In the data rows, zero lies at 4.5, halfway between 4 and 5.
Here is a table of points, one per row:
[8 4 4 4 4 3 7 6 4 2 3 7 3 5 4 4 1 7 4 8 4 5 5 2 3 4 6 6 3 4 4 1 5 7 3 1 5
 7 4 4 5 4 4 7 6 7 6 3]
[4 6 2 2 8 4 2 6 5 4 4 3 8 5 4 8 5 5 4 5 3 6 6 5 4 5 6 7 5 5 2 5 3 5 3 5 3
 5 7 2 6 3 5 3 6 4 7 4]
[5 4 4 5 4 3 6 6 5 4 4 5 5 3 6 5 5 7 8 6 5 5 2 3 4 1 3 2 0 6 6 4 4 4 6 5 5
 4 4 5 6 8 2 3 4 5 5 5]
[5 2 7 3 5 3 5 6 6 0 2 6 4 6 4 5 6 6 7 4 6 5 5 6 6 4 5 5 3 3 5 3 5 5 9 1 4
 6 2 0 6 4 5 2 6 5 4 5]
[3 5 6 5 5 4 8 4 8 7 7 6 3 4 3 3 5 7 5 7 4 2 1 3 5 4 3 1 4 7 8 6 3 7 4 5 2
 4 3 6 5 5 2 4 1 2 2 6]
[4 5 3 1 4 2 3 7 6 4 3 4 6 6 4 7 5 5 5 2 4 5 5 6 4 5 5 6 4 5 2 4 4 5 6 6 3
 6 5 1 7 2 7 5 6 5 5 4]
[5 7 2 2 7 5 3 6 4 4 3 3 8 5 4 6 5 5 4 3 3 6 5 6 3 5 5 7 5 6 2 3 4 5 3 4 4
 5 5 2 7 3 6 5 7 3 7 4]
[5 3 6 4 7 3 7 7 6 4 6 6 3 7 2 4 4 5 4 6 7 1 5 4 2 6 3 4 8 2 3 3 3 7 5 5 3
 5 7 3 3 3 7 3 7 4 2 5]
[5 7 7 6 5 3 8 5 5 9 3 6 3 3 6 3 2 8 5 8 5 5 2 4 3 2 3 2 4 6 6 4 3 6 5 5 5
 3 5 6 6 6 3 3 4 4 3 5]
[2 5 3 4 3 3 3 7 4 6 2 5 7 5 7 5 5 6 4 5 3 8 6 2 6 4 6 5 3 4 2 6 5 7 2 2 6
 5 2 1 4 4 4 9 6 6 5 1]
[7 4 4 5 0 5 3 3 4 5 3 1 4 3 5 5 4 3 4 1 2 5 5 9 2 6 6 5 4 5 7 6 6 1 5 4 4
 1 4 7 5 3 7 5 4 5 6 7]
[3 5 4 5 3 6 5 2 5 7 6 4 6 2 5 5 6 5 6 5 4 5 2 3 8 2 2 2 1 7 6 6 5 5 4 5 6
 4 2 6 4 7 1 5 3 3 4 4]
[2 3 6 4 6 7 5 2 7 5 7 4 4 5 1 3 6 2 5 3 5 2 3 5 6 5 4 3 5 6 6 6 4 5 7 7 2
 5 3 6 6 3 5 4 1 1 3 5]
[1 4 5 5 5 7 4 2 4 7 7 3 6 4 5 5 6 3 6 3 7 4 3 3 7 3 1 2 3 5 5 7 6 4 3 6 5
 4 2 7 2 6 3 4 4 2 1 5]
[5 3 5 4 4 2 4 6 6 3 6 5 4 7 4 7 3 6 3 6 5 3 5 1 2 7 4 6 6 3 3 4 4 6 1 4 3
 7 6 1 4 2 7 5 6 6 4 7]
[6 4 5 4 6 2 3 7 5 3 5 5 4 7 4 6 4 7 2 6 4 3 6 3 3 7 6 7 6 2 5 3 3 4 2 3 4
 6 7 2 4 1 5 5 6 6 6 4]
[5 7 7 5 9 5 6 6 4 6 2 5 3 3 4 3 5 6 4 5 6 5 4 6 4 3 4 2 5 5 3 3 1 3 6 3 4
 2 6 3 4 6 2 2 5 4 4 5]
[6 5 4 5 4 4 5 3 2 2 4 7 4 3 5 3 2 6 3 7 4 6 6 2 5 5 7 7 4 4 4 2 6 7 2 1 6
 8 5 3 4 5 5 8 6 7 7 2]
[3 6 2 4 2 5 2 6 4 5 2 3 8 6 6 6 4 5 3 3 2 8 7 4 5 4 7 6 2 5 3 5 6 5 3 2 6
 4 3 3 6 3 6 8 6 6 6 2]
[4 6 2 3 3 5 4 4 4 5 2 2 6 4 5 6 6 2 6 0 3 8 5 9 4 5 5 7 3 6 4 4 8 4 7 4 5
 5 3 4 7 3 6 5 6 5 6 4]
[6 8 2 5 5 7 3 3 3 5 1 1 7 2 6 6 6 3 5 2 2 6 4 8 4 5 5 5 4 7 4 6 6 1 4 4 5
 1 5 5 5 4 6 3 5 4 7 6]
[5 7 2 4 3 5 5 3 4 7 4 3 6 3 7 6 5 4 6 3 1 6 3 5 4 4 5 5 2 8 6 7 5 4 3 7 3
 3 4 7 6 4 6 6 2 3 7 5]
[5 6 4 7 2 5 5 2 1 6 3 6 4 2 7 3 5 5 3 5 4 7 5 4 6 2 4 4 2 5 4 4 5 4 3 4 8
 3 4 7 3 7 1 5 4 5 5 2]
[8 7 4 5 1 5 6 3 3 6 3 3 6 3 5 6 4 3 5 1 0 4 3 7 2 5 6 7 3 6 6 4 8 4 5 4 4
 3 3 6 6 3 6 6 5 4 7 6]
[5 3 4 4 5 4 4 5 4 2 5 6 2 7 4 2 2 3 1 7 4 3 7 4 4 7 7 6 7 2 4 2 5 6 5 4 4
 7 7 5 4 4 5 6 5 7 5 3]
[4 4 4 4 4 2 3 7 5 5 2 6 5 6 5 7 3 7 4 6 3 6 7 3 4 7 6 6 3 3 3 5 3 6 3 2 5
 5 4 1 5 3 6 6 6 6 5 4]
[4 4 6 8 4 6 5 2 0 6 4 5 4 3 8 2 5 3 4 3 6 6 5 4 7 3 4 4 4 4 3 4 7 5 3 3 8
 5 4 6 2 7 3 5 4 6 3 2]
[5 8 3 5 6 6 3 5 2 5 0 3 8 3 4 6 5 4 4 3 1 9 6 4 6 4 6 6 3 6 2 4 6 6 2 2 6
 4 3 3 4 5 3 5 7 5 7 1]
[2 5 7 6 7 5 3 5 5 7 5 2 5 2 4 7 8 7 5 6 5 4 3 4 5 5 2 2 5 6 7 7 1 1 2 7 3
 3 5 5 5 4 3 2 1 2 4 7]
[6 1 5 4 3 2 2 8 7 1 4 5 5 6 4 7 4 6 4 6 7 5 5 5 4 3 4 3 3 2 7 5 3 3 6 4 4
 3 5 4 6 5 4 3 4 5 4 7]
[5 3 6 3 5 2 5 7 7 4 5 6 3 7 2 4 5 5 5 5 6 2 4 5 4 6 6 4 6 4 5 4 2 5 8 5 3
 5 6 2 7 3 5 3 6 4 3 5]
[6 2 3 4 3 4 3 5 3 2 5 6 4 6 5 4 3 4 2 5 4 3 7 3 4 8 7 8 7 2 3 3 5 4 2 3 5
 7 7 4 3 3 6 7 5 7 6 3]
[6 2 6 7 3 4 4 5 3 2 3 7 3 5 5 3 2 5 2 6 5 7 9 3 6 5 6 6 4 2 4 4 5 4 5 0 6
 5 6 3 3 4 4 8 4 7 7 3]
[3 4 5 7 3 6 5 3 0 5 5 4 4 2 6 2 5 3 3 3 5 7 6 4 8 3 4 3 4 4 3 4 7 5 3 3 8
 4 4 6 1 7 3 5 4 6 3 2]
[4 5 6 8 5 6 3 3 3 7 4 3 5 2 5 4 7 5 6 6 5 7 3 4 8 3 2 1 4 6 6 5 3 3 5 3 6
 2 3 5 3 7 0 2 4 5 4 4]
[6 3 5 5 4 2 6 6 6 2 6 7 2 7 4 3 3 5 2 6 4 2 7 4 2 7 6 6 6 2 5 3 3 4 6 5 3
 5 7 4 5 3 6 4 5 5 5 5]
[2 3 3 4 6 6 4 5 6 3 7 3 6 5 5 6 6 4 8 4 8 3 2 4 4 3 2 4 4 3 3 6 7 4 5 7 5
 5 4 4 3 5 4 3 6 2 1 5]
[4 6 2 5 4 5 6 4 5 5 6 4 6 3 5 5 5 4 7 6 5 5 2 3 6 1 4 4 1 8 7 7 6 4 5 6 3
 5 4 7 6 7 3 5 3 3 5 5]
[7 3 5 4 5 3 3 5 5 3 6 7 1 8 3 3 2 4 1 6 4 2 7 4 3 7 5 5 7 3 6 2 3 5 5 5 4
 6 7 4 3 3 6 5 6 6 4 5]
[3 8 2 3 2 4 5 4 5 7 5 3 6 3 7 6 4 5 5 4 2 6 3 3 4 2 4 5 3 9 4 6 6 4 3 8 4
 4 4 7 7 5 4 5 2 3 5 3]
[5 8 3 7 2 6 5 3 1 8 3 5 7 3 7 3 6 5 4 4 2 9 3 3 7 2 4 4 2 7 3 4 7 7 3 3 6
 4 3 6 4 7 1 6 6 4 6 2]
[6 3 3 5 5 4 5 4 4 2 6 7 3 7 3 3 2 3 2 5 4 2 7 4 4 7 7 8 7 2 3 2 5 5 3 3 5
 6 8 5 2 4 6 6 6 6 6 3]
[2 6 5 6 4 5 5 4 3 9 4 3 6 2 7 6 7 5 5 2 6 7 3 3 7 3 2 2 5 4 3 6 6 5 2 5 8
 4 3 5 2 7 2 2 5 4 1 2]
[4 5 5 5 7 8 3 2 5 6 5 2 6 1 3 6 8 4 5 4 4 6 3 5 8 4 3 1 3 8 6 7 4 3 4 6 4
 3 2 5 3 7 1 4 2 2 6 6]
[3 5 5 3 7 4 7 7 6 7 5 6 3 6 3 4 5 5 6 5 7 2 3 4 3 3 3 3 7 3 2 4 4 8 4 7 4
 5 5 3 4 5 6 2 7 3 1 4]
[4 3 6 5 5 6 6 3 0 3 4 7 4 5 5 0 3 3 3 4 5 5 7 3 6 5 5 6 7 3 0 4 8 6 2 2 7
 6 5 5 2 6 4 6 5 6 4 1]
[3 3 7 5 5 4 6 5 4 4 5 4 5 3 6 6 6 5 8 5 9 4 3 3 5 3 1 1 5 2 3 6 6 4 4 5 6
 4 3 4 2 6 3 3 6 4 0 5]
[5 6 5 6 4 5 7 4 1 4 3 7 3 4 5 0 1 4 3 6 4 6 5 3 5 3 7 6 5 4 2 2 5 7 3 3 7
 5 6 6 3 5 4 7 5 6 5 1]
[3 5 7 8 4 5 6 2 2 7 6 6 2 2 7 1 5 3 5 4 7 5 4 3 6 4 3 3 6 4 4 4 5 3 3 6 7
 4 4 8 1 6 3 4 3 4 3 4]
[3 3 3 2 3 4 2 6 8 2 6 3 5 7 5 8 4 4 5 4 6 4 5 6 4 3 4 4 3 4 6 6 3 2 8 6 3
 2 5 5 7 5 5 3 3 4 5 7]
[5 3 8 5 5 2 5 7 6 5 2 7 2 5 6 2 4 6 4 6 6 5 5 6 4 3 3 2 5 3 5 5 1 4 7 5 6
 1 5 4 6 6 5 3 3 5 3 4]
[7 5 4 5 4 7 6 2 5 4 8 3 3 7 1 4 5 0 4 4 5 1 4 6 4 7 4 5 7 4 7 5 6 6 6 6 2
 4 4 7 4 4 7 4 6 2 3 7]
[5 6 3 2 5 6 4 2 7 5 7 4 3 7 2 4 4 1 5 3 3 2 4 7 5 5 5 4 6 5 7 4 6 6 8 6 2
 4 4 5 6 3 7 5 4 2 4 6]
[6 3 4 4 5 2 4 5 5 2 6 5 3 7 5 5 3 5 3 6 4 2 7 4 2 7 5 6 7 2 5 2 3 5 3 5 4
 7 8 4 4 1 5 4 5 6 5 6]
[7 4 3 3 2 5 2 3 6 4 5 3 5 6 4 6 5 1 4 2 3 2 5 6 3 7 5 6 5 5 8 5 5 4 6 7 3
 5 4 5 5 2 7 4 4 4 5 8]
[7 7 4 5 5 6 4 3 3 5 2 1 6 2 4 7 6 3 5 2 2 6 4 8 3 5 5 6 4 6 5 6 5 2 5 4 4
 2 4 5 6 3 6 3 4 5 6 6]
[4 4 8 6 3 5 5 2 2 3 2 5 3 2 7 1 6 4 5 3 6 7 5 6 7 3 6 4 3 5 4 3 6 3 7 2 8
 6 3 5 4 7 3 4 3 7 5 3]
[5 2 6 5 5 4 6 3 2 3 5 6 4 6 5 4 3 5 5 5 8 4 6 2 4 4 5 6 4 1 1 3 5 7 2 2 6
 7 4 3 1 5 5 6 8 7 3 4]
[5 3 6 6 3 6 6 2 1 2 4 5 4 4 6 2 4 4 5 5 6 5 6 2 6 5 6 6 5 3 2 3 7 7 2 2 8
 7 4 5 1 5 4 7 6 7 4 2]
[4 3 5 8 3 4 3 4 4 6 4 5 3 2 7 4 6 5 4 5 5 7 3 5 8 4 3 1 3 5 6 7 4 2 6 4 7
 1 3 6 4 7 1 4 3 5 3 4]
[3 5 2 2 3 4 2 5 6 3 4 3 6 6 4 7 5 3 5 2 4 4 5 6 3 6 5 7 5 5 4 5 5 4 6 7 3
 5 6 5 7 2 7 4 4 4 6 5]
[1 3 6 5 5 4 5 4 6 7 9 3 5 3 4 6 7 6 6 5 5 2 3 3 4 5 1 4 6 5 6 7 3 4 2 8 4
 5 2 6 3 4 5 4 2 1 3 6]
[6 6 7 6 9 4 6 6 4 4 1 6 2 4 3 2 4 5 4 6 4 5 5 7 2 4 5 4 6 4 3 2 2 4 5 2 4
 3 6 3 4 5 3 2 5 6 5 5]
[4 5 5 5 6 9 3 2 6 3 7 1 6 2 1 6 7 1 5 3 3 3 4 5 6 4 4 4 4 8 7 8 5 2 5 6 3
 3 2 6 4 5 2 4 1 3 6 7]
[2 3 4 3 4 6 4 3 7 3 4 3 5 3 4 6 6 2 9 2 7 5 3 8 5 4 5 4 3 5 6 5 6 2 9 6 3
 4 3 5 7 5 4 2 3 4 5 6]
[6 6 6 3 7 1 9 7 5 6 4 8 2 5 5 2 2 7 4 8 5 3 4 4 2 3 6 4 4 5 4 2 3 7 5 4 4
 5 6 3 6 4 5 4 6 5 4 3]
[5 6 6 3 9 4 5 7 7 4 3 5 3 5 2 5 4 6 5 6 4 3 4 6 3 5 4 2 7 5 3 3 1 4 6 4 3
 4 7 1 6 4 4 2 6 4 5 5]
[3 4 3 3 4 8 4 2 6 3 8 2 6 4 3 6 6 2 7 3 7 3 4 4 5 4 2 4 5 4 5 8 7 4 5 7 4
 5 3 6 3 5 5 5 5 1 3 6]
[5 5 8 6 5 2 5 7 4 7 3 7 1 5 7 2 4 6 3 5 6 6 5 6 5 3 3 2 4 3 6 5 3 3 6 3 5
 2 4 6 5 7 4 4 2 6 3 4]
[4 5 2 1 4 2 4 7 6 5 6 4 7 7 5 7 4 6 4 5 3 3 4 3 2 4 5 6 5 5 3 3 4 5 3 5 4
 6 5 3 7 3 6 4 6 4 5 5]
[4 5 2 4 3 6 5 2 5 5 7 4 7 3 4 6 5 4 6 4 3 4 2 4 6 2 3 3 1 8 7 6 6 4 5 6 3
 4 3 7 5 6 3 6 2 2 6 5]
[7 5 5 5 1 5 3 2 4 5 3 2 4 3 5 5 6 1 6 1 2 5 5 9 4 7 6 6 4 5 7 5 7 2 8 3 3
 4 3 5 6 2 7 4 6 5 5 6]
[7 5 4 4 5 3 7 4 3 3 5 8 2 7 3 2 1 3 2 6 4 2 7 3 4 6 8 6 7 3 4 1 3 5 4 4 4
 7 7 5 5 3 6 7 5 6 5 3]
[7 6 1 4 2 5 2 4 5 4 3 2 7 5 6 7 4 1 4 3 3 6 5 7 3 6 6 6 4 4 5 6 5 2 5 6 4
 3 5 6 6 3 8 5 5 5 6 5]
[7 3 4 5 3 2 2 5 4 3 5 6 3 7 4 4 2 5 2 5 4 3 7 4 3 7 6 8 7 3 5 3 4 4 2 4 4
 6 8 5 4 3 6 7 5 7 6 5]
[1 3 6 4 4 5 4 2 8 6 7 4 4 3 4 6 7 4 6 3 5 3 2 5 6 6 4 5 4 7 7 8 3 2 6 8 2
 6 1 5 5 3 5 3 0 2 5 8]
[5 3 4 6 4 5 5 4 3 4 3 6 2 5 6 1 2 3 2 5 5 6 8 4 7 6 7 7 6 3 3 4 5 3 4 2 6
 4 6 6 4 4 5 7 4 7 5 2]
[3 3 6 4 6 4 6 6 5 3 6 4 5 5 5 7 5 6 8 5 9 4 3 3 4 3 1 3 5 1 3 5 6 4 4 6 6
 5 3 3 3 6 5 2 7 5 0 6]
[3 6 4 3 5 5 7 5 6 6 7 6 4 5 3 3 4 6 6 6 4 2 2 3 5 3 4 3 4 8 6 4 3 7 5 7 3
 5 3 6 5 5 5 4 3 1 4 4]
[2 6 5 4 9 6 4 4 7 5 6 5 5 4 1 4 6 5 5 6 4 2 2 5 6 5 2 2 6 6 6 6 1 4 6 5 3
 4 4 4 4 6 3 3 3 1 4 6]
[2 2 4 4 3 6 3 4 5 3 6 4 6 4 5 6 5 3 5 5 6 5 4 6 6 4 4 3 2 6 7 9 4 0 6 7 3
 2 4 7 6 7 4 5 1 3 5 7]
[6 3 5 5 6 3 6 6 6 3 7 7 2 8 3 3 3 5 2 6 5 1 7 5 3 6 4 5 8 2 5 3 3 6 4 5 3
 6 8 3 3 2 6 4 7 4 3 6]
[5 5 2 2 4 1 4 8 5 3 5 4 7 6 4 7 4 8 4 6 2 4 5 2 3 4 5 7 4 4 3 3 3 7 2 4 4
 7 6 1 7 3 6 5 6 4 6 3]
There is one direction along which these points spread out most. Where along it does each point below lie, from 0 to 99? 50 is the average, and the first point above lies past it.
[5 3 6 4 7 3 7 7 6 4 6 6 3 7 2 4 4 5 4 6 7 1 5 4 2 6 3 4 8 2 3 3 3 7 5 5 3
 5 7 3 3 3 7 3 7 4 2 5] 68
[2 2 4 4 3 6 3 4 5 3 6 4 6 4 5 6 5 3 5 5 6 5 4 6 6 4 4 3 2 6 7 9 4 0 6 7 3
 2 4 7 6 7 4 5 1 3 5 7] 28
[7 7 4 5 5 6 4 3 3 5 2 1 6 2 4 7 6 3 5 2 2 6 4 8 3 5 5 6 4 6 5 6 5 2 5 4 4
 2 4 5 6 3 6 3 4 5 6 6] 39
[5 3 4 6 4 5 5 4 3 4 3 6 2 5 6 1 2 3 2 5 5 6 8 4 7 6 7 7 6 3 3 4 5 3 4 2 6
 4 6 6 4 4 5 7 4 7 5 2] 67
[3 5 4 5 3 6 5 2 5 7 6 4 6 2 5 5 6 5 6 5 4 5 2 3 8 2 2 2 1 7 6 6 5 5 4 5 6
 4 2 6 4 7 1 5 3 3 4 4] 25
[5 7 2 4 3 5 5 3 4 7 4 3 6 3 7 6 5 4 6 3 1 6 3 5 4 4 5 5 2 8 6 7 5 4 3 7 3
 3 4 7 6 4 6 6 2 3 7 5] 33
[3 4 3 3 4 8 4 2 6 3 8 2 6 4 3 6 6 2 7 3 7 3 4 4 5 4 2 4 5 4 5 8 7 4 5 7 4
 5 3 6 3 5 5 5 5 1 3 6] 32
[7 5 4 5 4 7 6 2 5 4 8 3 3 7 1 4 5 0 4 4 5 1 4 6 4 7 4 5 7 4 7 5 6 6 6 6 2
 4 4 7 4 4 7 4 6 2 3 7] 47
[6 6 7 6 9 4 6 6 4 4 1 6 2 4 3 2 4 5 4 6 4 5 5 7 2 4 5 4 6 4 3 2 2 4 5 2 4
 3 6 3 4 5 3 2 5 6 5 5] 61
[2 3 6 4 6 7 5 2 7 5 7 4 4 5 1 3 6 2 5 3 5 2 3 5 6 5 4 3 5 6 6 6 4 5 7 7 2
 5 3 6 6 3 5 4 1 1 3 5] 34
[4 4 6 8 4 6 5 2 0 6 4 5 4 3 8 2 5 3 4 3 6 6 5 4 7 3 4 4 4 4 3 4 7 5 3 3 8
 5 4 6 2 7 3 5 4 6 3 2] 46
[7 6 1 4 2 5 2 4 5 4 3 2 7 5 6 7 4 1 4 3 3 6 5 7 3 6 6 6 4 4 5 6 5 2 5 6 4
 3 5 6 6 3 8 5 5 5 6 5] 48
[2 6 5 4 9 6 4 4 7 5 6 5 5 4 1 4 6 5 5 6 4 2 2 5 6 5 2 2 6 6 6 6 1 4 6 5 3
 4 4 4 4 6 3 3 3 1 4 6] 35
[7 4 3 3 2 5 2 3 6 4 5 3 5 6 4 6 5 1 4 2 3 2 5 6 3 7 5 6 5 5 8 5 5 4 6 7 3
 5 4 5 5 2 7 4 4 4 5 8] 48
[4 6 2 2 8 4 2 6 5 4 4 3 8 5 4 8 5 5 4 5 3 6 6 5 4 5 6 7 5 5 2 5 3 5 3 5 3
 5 7 2 6 3 5 3 6 4 7 4] 57
[4 5 5 5 6 9 3 2 6 3 7 1 6 2 1 6 7 1 5 3 3 3 4 5 6 4 4 4 4 8 7 8 5 2 5 6 3
 3 2 6 4 5 2 4 1 3 6 7] 24
[8 7 4 5 1 5 6 3 3 6 3 3 6 3 5 6 4 3 5 1 0 4 3 7 2 5 6 7 3 6 6 4 8 4 5 4 4
 3 3 6 6 3 6 6 5 4 7 6] 45
[5 6 3 2 5 6 4 2 7 5 7 4 3 7 2 4 4 1 5 3 3 2 4 7 5 5 5 4 6 5 7 4 6 6 8 6 2
 4 4 5 6 3 7 5 4 2 4 6] 45
[1 3 6 5 5 4 5 4 6 7 9 3 5 3 4 6 7 6 6 5 5 2 3 3 4 5 1 4 6 5 6 7 3 4 2 8 4
 5 2 6 3 4 5 4 2 1 3 6] 33
[6 5 4 5 4 4 5 3 2 2 4 7 4 3 5 3 2 6 3 7 4 6 6 2 5 5 7 7 4 4 4 2 6 7 2 1 6
 8 5 3 4 5 5 8 6 7 7 2] 72
[5 3 6 3 5 2 5 7 7 4 5 6 3 7 2 4 5 5 5 5 6 2 4 5 4 6 6 4 6 4 5 4 2 5 8 5 3
 5 6 2 7 3 5 3 6 4 3 5] 60
[5 6 5 6 4 5 7 4 1 4 3 7 3 4 5 0 1 4 3 6 4 6 5 3 5 3 7 6 5 4 2 2 5 7 3 3 7
 5 6 6 3 5 4 7 5 6 5 1] 67
[4 5 6 8 5 6 3 3 3 7 4 3 5 2 5 4 7 5 6 6 5 7 3 4 8 3 2 1 4 6 6 5 3 3 5 3 6
 2 3 5 3 7 0 2 4 5 4 4] 29
[3 6 4 3 5 5 7 5 6 6 7 6 4 5 3 3 4 6 6 6 4 2 2 3 5 3 4 3 4 8 6 4 3 7 5 7 3
 5 3 6 5 5 5 4 3 1 4 4] 41
[5 3 5 4 4 2 4 6 6 3 6 5 4 7 4 7 3 6 3 6 5 3 5 1 2 7 4 6 6 3 3 4 4 6 1 4 3
 7 6 1 4 2 7 5 6 6 4 7] 71
[3 5 5 3 7 4 7 7 6 7 5 6 3 6 3 4 5 5 6 5 7 2 3 4 3 3 3 3 7 3 2 4 4 8 4 7 4
 5 5 3 4 5 6 2 7 3 1 4] 54
[6 3 3 5 5 4 5 4 4 2 6 7 3 7 3 3 2 3 2 5 4 2 7 4 4 7 7 8 7 2 3 2 5 5 3 3 5
 6 8 5 2 4 6 6 6 6 6 3] 77
[3 3 6 4 6 4 6 6 5 3 6 4 5 5 5 7 5 6 8 5 9 4 3 3 4 3 1 3 5 1 3 5 6 4 4 6 6
 5 3 3 3 6 5 2 7 5 0 6] 46
[3 4 5 7 3 6 5 3 0 5 5 4 4 2 6 2 5 3 3 3 5 7 6 4 8 3 4 3 4 4 3 4 7 5 3 3 8
 4 4 6 1 7 3 5 4 6 3 2] 45
[5 5 2 2 4 1 4 8 5 3 5 4 7 6 4 7 4 8 4 6 2 4 5 2 3 4 5 7 4 4 3 3 3 7 2 4 4
 7 6 1 7 3 6 5 6 4 6 3] 67
[3 5 6 5 5 4 8 4 8 7 7 6 3 4 3 3 5 7 5 7 4 2 1 3 5 4 3 1 4 7 8 6 3 7 4 5 2
 4 3 6 5 5 2 4 1 2 2 6] 35
[4 3 5 8 3 4 3 4 4 6 4 5 3 2 7 4 6 5 4 5 5 7 3 5 8 4 3 1 3 5 6 7 4 2 6 4 7
 1 3 6 4 7 1 4 3 5 3 4] 32
[4 4 4 4 4 2 3 7 5 5 2 6 5 6 5 7 3 7 4 6 3 6 7 3 4 7 6 6 3 3 3 5 3 6 3 2 5
 5 4 1 5 3 6 6 6 6 5 4] 67
[1 4 5 5 5 7 4 2 4 7 7 3 6 4 5 5 6 3 6 3 7 4 3 3 7 3 1 2 3 5 5 7 6 4 3 6 5
 4 2 7 2 6 3 4 4 2 1 5] 26
[2 5 7 6 7 5 3 5 5 7 5 2 5 2 4 7 8 7 5 6 5 4 3 4 5 5 2 2 5 6 7 7 1 1 2 7 3
 3 5 5 5 4 3 2 1 2 4 7] 28
[3 3 3 2 3 4 2 6 8 2 6 3 5 7 5 8 4 4 5 4 6 4 5 6 4 3 4 4 3 4 6 6 3 2 8 6 3
 2 5 5 7 5 5 3 3 4 5 7] 42
[5 6 4 7 2 5 5 2 1 6 3 6 4 2 7 3 5 5 3 5 4 7 5 4 6 2 4 4 2 5 4 4 5 4 3 4 8
 3 4 7 3 7 1 5 4 5 5 2] 43
[5 8 3 5 6 6 3 5 2 5 0 3 8 3 4 6 5 4 4 3 1 9 6 4 6 4 6 6 3 6 2 4 6 6 2 2 6
 4 3 3 4 5 3 5 7 5 7 1] 51
[5 3 6 6 3 6 6 2 1 2 4 5 4 4 6 2 4 4 5 5 6 5 6 2 6 5 6 6 5 3 2 3 7 7 2 2 8
 7 4 5 1 5 4 7 6 7 4 2] 64
[2 6 5 6 4 5 5 4 3 9 4 3 6 2 7 6 7 5 5 2 6 7 3 3 7 3 2 2 5 4 3 6 6 5 2 5 8
 4 3 5 2 7 2 2 5 4 1 2] 32
[3 5 2 2 3 4 2 5 6 3 4 3 6 6 4 7 5 3 5 2 4 4 5 6 3 6 5 7 5 5 4 5 5 4 6 7 3
 5 6 5 7 2 7 4 4 4 6 5] 50
[3 6 2 4 2 5 2 6 4 5 2 3 8 6 6 6 4 5 3 3 2 8 7 4 5 4 7 6 2 5 3 5 6 5 3 2 6
 4 3 3 6 3 6 8 6 6 6 2] 56
[7 3 5 4 5 3 3 5 5 3 6 7 1 8 3 3 2 4 1 6 4 2 7 4 3 7 5 5 7 3 6 2 3 5 5 5 4
 6 7 4 3 3 6 5 6 6 4 5] 74
[6 3 5 5 6 3 6 6 6 3 7 7 2 8 3 3 3 5 2 6 5 1 7 5 3 6 4 5 8 2 5 3 3 6 4 5 3
 6 8 3 3 2 6 4 7 4 3 6] 73
[4 6 2 5 4 5 6 4 5 5 6 4 6 3 5 5 5 4 7 6 5 5 2 3 6 1 4 4 1 8 7 7 6 4 5 6 3
 5 4 7 6 7 3 5 3 3 5 5] 30
[5 7 7 6 5 3 8 5 5 9 3 6 3 3 6 3 2 8 5 8 5 5 2 4 3 2 3 2 4 6 6 4 3 6 5 5 5
 3 5 6 6 6 3 3 4 4 3 5] 44
[5 2 6 5 5 4 6 3 2 3 5 6 4 6 5 4 3 5 5 5 8 4 6 2 4 4 5 6 4 1 1 3 5 7 2 2 6
 7 4 3 1 5 5 6 8 7 3 4] 69
[6 1 5 4 3 2 2 8 7 1 4 5 5 6 4 7 4 6 4 6 7 5 5 5 4 3 4 3 3 2 7 5 3 3 6 4 4
 3 5 4 6 5 4 3 4 5 4 7] 52
[5 5 8 6 5 2 5 7 4 7 3 7 1 5 7 2 4 6 3 5 6 6 5 6 5 3 3 2 4 3 6 5 3 3 6 3 5
 2 4 6 5 7 4 4 2 6 3 4] 49
[2 5 3 4 3 3 3 7 4 6 2 5 7 5 7 5 5 6 4 5 3 8 6 2 6 4 6 5 3 4 2 6 5 7 2 2 6
 5 2 1 4 4 4 9 6 6 5 1] 58
[6 8 2 5 5 7 3 3 3 5 1 1 7 2 6 6 6 3 5 2 2 6 4 8 4 5 5 5 4 7 4 6 6 1 4 4 5
 1 5 5 5 4 6 3 5 4 7 6] 36
[3 5 7 8 4 5 6 2 2 7 6 6 2 2 7 1 5 3 5 4 7 5 4 3 6 4 3 3 6 4 4 4 5 3 3 6 7
 4 4 8 1 6 3 4 3 4 3 4] 41
[6 6 6 3 7 1 9 7 5 6 4 8 2 5 5 2 2 7 4 8 5 3 4 4 2 3 6 4 4 5 4 2 3 7 5 4 4
 5 6 3 6 4 5 4 6 5 4 3] 67
[5 7 7 5 9 5 6 6 4 6 2 5 3 3 4 3 5 6 4 5 6 5 4 6 4 3 4 2 5 5 3 3 1 3 6 3 4
 2 6 3 4 6 2 2 5 4 4 5] 48
[4 5 2 1 4 2 4 7 6 5 6 4 7 7 5 7 4 6 4 5 3 3 4 3 2 4 5 6 5 5 3 3 4 5 3 5 4
 6 5 3 7 3 6 4 6 4 5 5] 59
[5 8 3 7 2 6 5 3 1 8 3 5 7 3 7 3 6 5 4 4 2 9 3 3 7 2 4 4 2 7 3 4 7 7 3 3 6
 4 3 6 4 7 1 6 6 4 6 2] 39
[7 3 4 5 3 2 2 5 4 3 5 6 3 7 4 4 2 5 2 5 4 3 7 4 3 7 6 8 7 3 5 3 4 4 2 4 4
 6 8 5 4 3 6 7 5 7 6 5] 75
[5 7 2 2 7 5 3 6 4 4 3 3 8 5 4 6 5 5 4 3 3 6 5 6 3 5 5 7 5 6 2 3 4 5 3 4 4
 5 5 2 7 3 6 5 7 3 7 4] 56
[8 4 4 4 4 3 7 6 4 2 3 7 3 5 4 4 1 7 4 8 4 5 5 2 3 4 6 6 3 4 4 1 5 7 3 1 5
 7 4 4 5 4 4 7 6 7 6 3] 73
